Each row is where one point has got to under a steady rotation. How many steps took it there?
The counts run from 0 to 700.
106; 146; 104; 131; 119; 129; 130; 128; 187; 134; 142; 147; 112; 112; 137; 106; 135; 153; 109; 152; 158; 120; 98; 93; 99; 113; 132; 112; 114; 125; 97; 180; 103; 141; 122; 129; 130; 123; 120; 130; 132; 129; 125; 130; 129; 156; 122; 109; 162; 123; 142; 135; 155; 145; 61; 122; 161; 103; 138; 126; 134; 111; 116; 144; 120; 176; 109; 96; 127; 126; 130; 149; 103; 128; 129; 100; 112; 139 -> 616
134; 128; 110; 112; 117; 145; 109; 127; 162; 128; 134; 124; 106; 123; 145; 136; 140; 161; 116; 175; 146; 117; 107; 109; 99; 137; 128; 123; 118; 137; 93; 157; 85; 127; 133; 124; 128; 133; 122; 133; 119; 100; 129; 132; 130; 154; 112; 104; 171; 124; 142; 134; 146; 152; 63; 135; 193; 127; 138; 98; 115; 111; 118; 147; 102; 177; 118; 102; 110; 134; 117; 143; 110; 113; 124; 108; 120; 123 -> 476
123; 127; 104; 128; 120; 128; 106; 130; 175; 126; 145; 139; 113; 112; 153; 111; 151; 167; 104; 156; 143; 111; 101; 109; 107; 122; 132; 110; 109; 129; 93; 156; 98; 121; 124; 125; 130; 132; 123; 139; 135; 123; 123; 132; 124; 138; 113; 111; 169; 130; 155; 135; 148; 140; 50; 112; 168; 121; 126; 104; 121; 128; 110; 152; 106; 174; 109; 100; 118; 125; 117; 142; 104; 126; 142; 107; 128; 145 -> 610
112; 127; 115; 121; 117; 128; 128; 120; 166; 138; 120; 138; 109; 115; 132; 130; 128; 145; 133; 170; 158; 118; 95; 97; 83; 112; 137; 125; 105; 136; 102; 170; 88; 163; 127; 132; 112; 116; 137; 131; 120; 99; 119; 126; 135; 167; 104; 111; 170; 138; 147; 135; 142; 153; 88; 129; 185; 128; 151; 128; 138; 121; 110; 141; 107; 157; 110; 92; 115; 138; 132; 132; 104; 112; 117; 104; 115; 138 -> 495
107; 119; 105; 117; 120; 132; 124; 122; 188; 126; 131; 125; 122; 109; 149; 114; 139; 154; 117; 148; 154; 111; 90; 96; 98; 134; 128; 118; 110; 133; 101; 170; 103; 138; 133; 125; 132; 137; 122; 122; 128; 117; 117; 110; 127; 154; 107; 113; 167; 134; 148; 142; 148; 152; 68; 116; 174; 121; 138; 113; 129; 122; 117; 149; 101; 172; 105; 92; 115; 124; 127; 144; 99; 134; 117; 99; 108; 138 -> 265
116; 143; 111; 125; 120; 125; 124; 128; 166; 139; 131; 151; 92; 119; 133; 119; 126; 150; 119; 179; 155; 122; 109; 104; 80; 101; 134; 120; 111; 137; 96; 174; 83; 155; 115; 130; 112; 114; 130; 141; 124; 104; 130; 147; 134; 157; 117; 99; 162; 126; 140; 133; 147; 138; 72; 125; 163; 109; 141; 139; 128; 105; 102; 140; 118; 168; 121; 87; 119; 131; 131; 130; 115; 108; 137; 108; 129; 147 -> 656
104; 130; 107; 120; 120; 129; 122; 115; 188; 119; 131; 131; 123; 115; 142; 108; 134; 146; 119; 160; 147; 116; 103; 93; 93; 123; 130; 105; 120; 147; 94; 173; 106; 134; 124; 131; 128; 132; 121; 140; 127; 123; 121; 128; 121; 146; 108; 117; 160; 127; 137; 145; 145; 149; 56; 121; 171; 117; 135; 121; 124; 122; 114; 143; 114; 182; 122; 94; 116; 129; 133; 148; 104; 124; 123; 87; 109; 132 -> 138
116; 124; 99; 129; 118; 127; 137; 132; 174; 110; 134; 142; 112; 114; 148; 119; 132; 155; 112; 160; 152; 119; 101; 85; 93; 132; 135; 114; 109; 130; 88; 170; 98; 164; 140; 127; 121; 123; 127; 131; 116; 118; 127; 123; 120; 166; 112; 109; 141; 136; 136; 138; 137; 156; 68; 126; 161; 118; 138; 132; 130; 108; 113; 140; 112; 166; 123; 90; 123; 129; 128; 148; 101; 107; 135; 86; 100; 137 -> 558
124; 113; 98; 131; 116; 119; 112; 138; 172; 114; 144; 135; 124; 110; 153; 108; 154; 165; 103; 154; 141; 101; 94; 94; 105; 132; 136; 116; 111; 128; 92; 161; 106; 138; 133; 123; 122; 136; 118; 133; 123; 121; 122; 116; 118; 135; 111; 108; 159; 132; 146; 130; 147; 148; 54; 118; 164; 127; 118; 112; 122; 123; 110; 152; 103; 173; 110; 98; 117; 135; 117; 145; 94; 124; 137; 105; 119; 149 -> 231
105; 113; 96; 129; 115; 118; 143; 120; 172; 132; 128; 144; 104; 112; 143; 114; 134; 151; 126; 165; 147; 112; 98; 95; 89; 106; 136; 114; 97; 136; 101; 157; 97; 162; 125; 133; 109; 119; 132; 142; 138; 109; 126; 128; 120; 152; 113; 112; 168; 132; 149; 140; 136; 150; 68; 126; 169; 122; 145; 136; 146; 135; 97; 150; 117; 157; 105; 92; 122; 128; 130; 141; 107; 117; 136; 90; 118; 145 -> 554
125; 122; 109; 135; 114; 119; 123; 140; 153; 135; 136; 153; 110; 114; 144; 123; 144; 158; 118; 162; 156; 108; 94; 90; 98; 114; 139; 127; 99; 113; 96; 160; 94; 167; 134; 131; 108; 113; 137; 132; 117; 109; 120; 127; 126; 162; 110; 109; 166; 140; 160; 125; 142; 152; 83; 128; 183; 134; 142; 119; 137; 124; 108; 150; 101; 145; 101; 102; 123; 143; 117; 134; 99; 106; 131; 106; 119; 151 -> 209
107; 129; 93; 130; 108; 119; 124; 129; 176; 138; 134; 147; 108; 122; 137; 109; 143; 145; 119; 172; 140; 105; 105; 97; 106; 98; 130; 114; 120; 128; 103; 158; 98; 150; 112; 141; 116; 122; 120; 148; 138; 118; 132; 141; 119; 139; 125; 110; 181; 121; 145; 134; 150; 138; 56; 138; 171; 119; 134; 123; 133; 127; 102; 150; 115; 173; 109; 107; 125; 138; 132; 149; 111; 115; 139; 95; 134; 138 -> 9
107; 119; 93; 130; 113; 114; 143; 124; 170; 131; 127; 142; 106; 112; 142; 112; 133; 149; 123; 165; 151; 114; 99; 93; 91; 107; 138; 114; 104; 133; 102; 167; 100; 169; 125; 134; 112; 119; 132; 140; 136; 111; 131; 128; 121; 153; 119; 111; 161; 131; 143; 139; 139; 151; 71; 129; 163; 117; 143; 140; 146; 123; 101; 145; 118; 162; 108; 88; 123; 134; 134; 140; 106; 113; 134; 90; 113; 143 -> 555
121; 113; 117; 121; 118; 123; 110; 116; 166; 127; 127; 131; 122; 109; 144; 125; 148; 154; 120; 169; 146; 113; 88; 99; 93; 123; 140; 114; 102; 146; 98; 160; 105; 133; 126; 117; 122; 130; 126; 133; 122; 108; 114; 123; 127; 140; 105; 117; 175; 137; 153; 135; 154; 162; 67; 123; 183; 132; 133; 112; 131; 130; 107; 149; 104; 161; 107; 96; 111; 141; 123; 131; 91; 119; 119; 109; 121; 140 -> 645
123; 107; 82; 116; 115; 133; 128; 128; 162; 134; 120; 123; 95; 121; 151; 132; 140; 162; 122; 175; 147; 109; 103; 114; 93; 128; 129; 128; 107; 124; 109; 150; 83; 162; 137; 129; 120; 141; 128; 130; 137; 93; 133; 128; 129; 152; 121; 97; 175; 124; 145; 137; 139; 149; 73; 136; 172; 123; 140; 125; 130; 108; 104; 144; 104; 167; 115; 88; 114; 134; 121; 129; 112; 113; 134; 113; 120; 139 -> 411
116; 139; 101; 130; 120; 128; 135; 139; 178; 125; 142; 145; 100; 119; 142; 113; 128; 160; 108; 160; 156; 120; 103; 90; 93; 121; 131; 121; 110; 125; 94; 176; 92; 162; 130; 129; 121; 120; 121; 133; 127; 117; 134; 128; 127; 169; 117; 97; 147; 124; 134; 132; 141; 143; 69; 126; 152; 106; 136; 139; 131; 102; 108; 139; 117; 170; 116; 91; 127; 120; 131; 147; 109; 113; 140; 100; 117; 143 -> 53
131; 106; 95; 121; 118; 126; 111; 132; 161; 117; 136; 126; 116; 112; 157; 119; 154; 168; 104; 162; 140; 105; 99; 106; 105; 138; 133; 117; 111; 130; 95; 151; 98; 133; 137; 120; 125; 142; 122; 133; 128; 110; 124; 121; 122; 138; 113; 109; 166; 130; 149; 133; 145; 152; 55; 122; 174; 129; 123; 105; 119; 120; 111; 153; 101; 173; 114; 97; 110; 136; 112; 141; 97; 120; 136; 110; 119; 142 -> 417
124; 118; 101; 116; 111; 140; 115; 129; 170; 121; 127; 127; 109; 127; 150; 135; 140; 159; 125; 170; 142; 104; 109; 100; 100; 135; 123; 130; 122; 130; 98; 151; 86; 150; 135; 141; 120; 138; 125; 135; 122; 102; 127; 124; 130; 156; 105; 105; 172; 127; 145; 137; 135; 147; 75; 137; 194; 141; 143; 100; 115; 121; 119; 142; 93; 174; 116; 112; 114; 132; 123; 147; 106; 111; 123; 99; 117; 124 -> 350
127; 126; 103; 129; 123; 130; 113; 145; 175; 118; 139; 151; 104; 118; 156; 125; 130; 171; 110; 157; 152; 111; 109; 102; 92; 131; 127; 133; 106; 113; 93; 155; 78; 161; 135; 144; 113; 130; 136; 135; 124; 118; 123; 127; 135; 165; 97; 95; 156; 136; 159; 132; 130; 128; 79; 114; 163; 130; 140; 122; 117; 119; 114; 139; 97; 161; 114; 99; 118; 116; 123; 133; 104; 113; 142; 105; 124; 152 -> 215
120; 149; 112; 140; 120; 118; 115; 141; 159; 131; 142; 159; 109; 121; 134; 111; 133; 151; 113; 168; 153; 110; 111; 87; 95; 109; 138; 117; 119; 124; 88; 180; 89; 159; 118; 141; 108; 109; 133; 145; 103; 118; 124; 145; 128; 154; 114; 107; 152; 132; 143; 129; 146; 134; 73; 124; 168; 120; 138; 128; 119; 110; 112; 142; 109; 165; 122; 99; 120; 141; 127; 140; 109; 106; 138; 98; 122; 148 -> 338
116; 123; 106; 135; 119; 124; 118; 140; 171; 121; 142; 145; 127; 109; 152; 110; 151; 162; 110; 148; 154; 106; 90; 87; 105; 134; 138; 119; 111; 113; 93; 169; 104; 147; 135; 130; 124; 129; 130; 125; 118; 126; 114; 114; 124; 153; 107; 116; 158; 139; 157; 132; 146; 151; 68; 117; 174; 130; 135; 114; 127; 121; 122; 151; 97; 161; 108; 100; 121; 138; 117; 146; 91; 125; 125; 99; 108; 147 -> 584
114; 130; 98; 137; 117; 111; 130; 135; 168; 138; 141; 149; 107; 112; 142; 102; 145; 155; 109; 162; 150; 107; 94; 95; 97; 101; 137; 113; 104; 125; 100; 168; 102; 154; 115; 127; 113; 115; 124; 139; 136; 121; 126; 133; 121; 139; 124; 108; 165; 129; 147; 130; 149; 139; 59; 117; 157; 113; 129; 134; 139; 123; 98; 151; 117; 166; 105; 90; 125; 135; 124; 139; 108; 119; 144; 107; 128; 156 -> 236
132; 133; 111; 121; 121; 140; 124; 130; 160; 131; 141; 140; 100; 114; 147; 133; 135; 166; 115; 159; 162; 127; 96; 103; 95; 135; 134; 127; 103; 122; 91; 166; 88; 145; 142; 122; 127; 121; 133; 121; 119; 110; 124; 124; 134; 177; 107; 107; 156; 135; 150; 133; 142; 157; 77; 126; 181; 119; 145; 114; 127; 107; 119; 143; 106; 162; 109; 94; 120; 128; 116; 138; 104; 113; 128; 107; 109; 139 -> 434
129; 127; 94; 126; 115; 133; 114; 141; 174; 119; 143; 137; 103; 124; 156; 118; 143; 171; 106; 159; 138; 102; 116; 107; 108; 124; 124; 122; 116; 122; 95; 146; 87; 138; 128; 143; 120; 130; 122; 146; 134; 117; 133; 130; 124; 150; 111; 102; 167; 122; 149; 136; 133; 128; 53; 125; 172; 126; 131; 105; 113; 127; 112; 148; 103; 179; 112; 109; 121; 121; 118; 152; 113; 116; 146; 97; 128; 137 -> 383
120; 134; 109; 127; 123; 133; 132; 131; 180; 123; 149; 149; 98; 111; 150; 119; 130; 166; 108; 153; 156; 127; 98; 99; 94; 122; 130; 118; 100; 130; 88; 166; 95; 144; 131; 124; 123; 118; 128; 132; 135; 124; 128; 125; 127; 169; 107; 107; 153; 132; 148; 135; 136; 147; 67; 114; 161; 111; 140; 122; 133; 119; 109; 147; 115; 166; 106; 95; 126; 110; 126; 148; 106; 121; 139; 98; 115; 145 -> 240
128; 132; 108; 119; 117; 138; 109; 129; 164; 127; 139; 123; 117; 117; 144; 121; 150; 159; 111; 162; 146; 111; 101; 101; 107; 136; 129; 117; 127; 136; 92; 167; 96; 123; 129; 124; 131; 136; 116; 132; 113; 110; 126; 126; 126; 146; 116; 108; 169; 124; 141; 134; 153; 150; 56; 130; 188; 123; 130; 98; 111; 114; 122; 148; 102; 182; 120; 101; 109; 136; 114; 146; 104; 121; 125; 108; 114; 129 -> 290
106; 129; 113; 136; 120; 116; 107; 131; 186; 117; 140; 152; 133; 111; 146; 109; 138; 152; 117; 153; 144; 102; 102; 86; 93; 116; 132; 116; 116; 130; 93; 166; 100; 149; 124; 142; 113; 127; 131; 144; 115; 129; 110; 127; 127; 145; 98; 115; 160; 138; 152; 134; 142; 136; 66; 109; 167; 134; 135; 119; 118; 134; 114; 143; 100; 168; 115; 105; 115; 131; 133; 140; 93; 121; 130; 93; 121; 147 -> 172
109; 117; 96; 111; 114; 130; 118; 116; 179; 147; 116; 122; 106; 119; 139; 123; 141; 150; 127; 173; 144; 108; 99; 115; 91; 116; 126; 125; 117; 134; 113; 155; 89; 143; 122; 135; 122; 140; 124; 131; 141; 98; 128; 129; 137; 141; 119; 103; 191; 122; 147; 138; 151; 144; 70; 127; 179; 124; 140; 118; 128; 124; 106; 144; 103; 174; 111; 95; 112; 132; 131; 130; 111; 125; 122; 115; 130; 136 -> 638
119; 131; 102; 127; 119; 119; 106; 138; 168; 124; 123; 136; 111; 124; 144; 114; 137; 154; 117; 178; 140; 97; 118; 101; 89; 118; 128; 125; 126; 133; 101; 168; 80; 157; 118; 145; 108; 134; 125; 149; 116; 105; 126; 142; 129; 133; 116; 93; 158; 125; 138; 135; 144; 122; 65; 121; 162; 123; 129; 127; 104; 112; 108; 138; 101; 180; 133; 93; 106; 138; 131; 133; 114; 109; 140; 108; 131; 144 -> 506
132; 129; 114; 133; 118; 124; 112; 143; 155; 127; 140; 158; 107; 116; 149; 131; 136; 166; 115; 168; 154; 108; 105; 97; 94; 121; 136; 129; 101; 113; 92; 155; 81; 161; 136; 135; 110; 118; 140; 134; 113; 110; 117; 131; 132; 166; 98; 103; 162; 143; 160; 125; 137; 144; 84; 124; 179; 138; 138; 114; 122; 122; 113; 143; 94; 149; 109; 104; 120; 134; 119; 134; 99; 104; 138; 107; 128; 150 -> 23
112; 117; 108; 115; 117; 132; 117; 111; 183; 122; 127; 129; 113; 118; 146; 123; 134; 151; 121; 169; 141; 115; 104; 106; 94; 119; 126; 110; 113; 152; 95; 150; 101; 130; 124; 132; 122; 133; 120; 145; 135; 110; 124; 131; 124; 144; 104; 115; 174; 128; 144; 143; 140; 148; 56; 125; 181; 128; 141; 109; 126; 136; 105; 145; 112; 177; 111; 100; 115; 123; 132; 145; 107; 120; 126; 93; 121; 130 -> 325
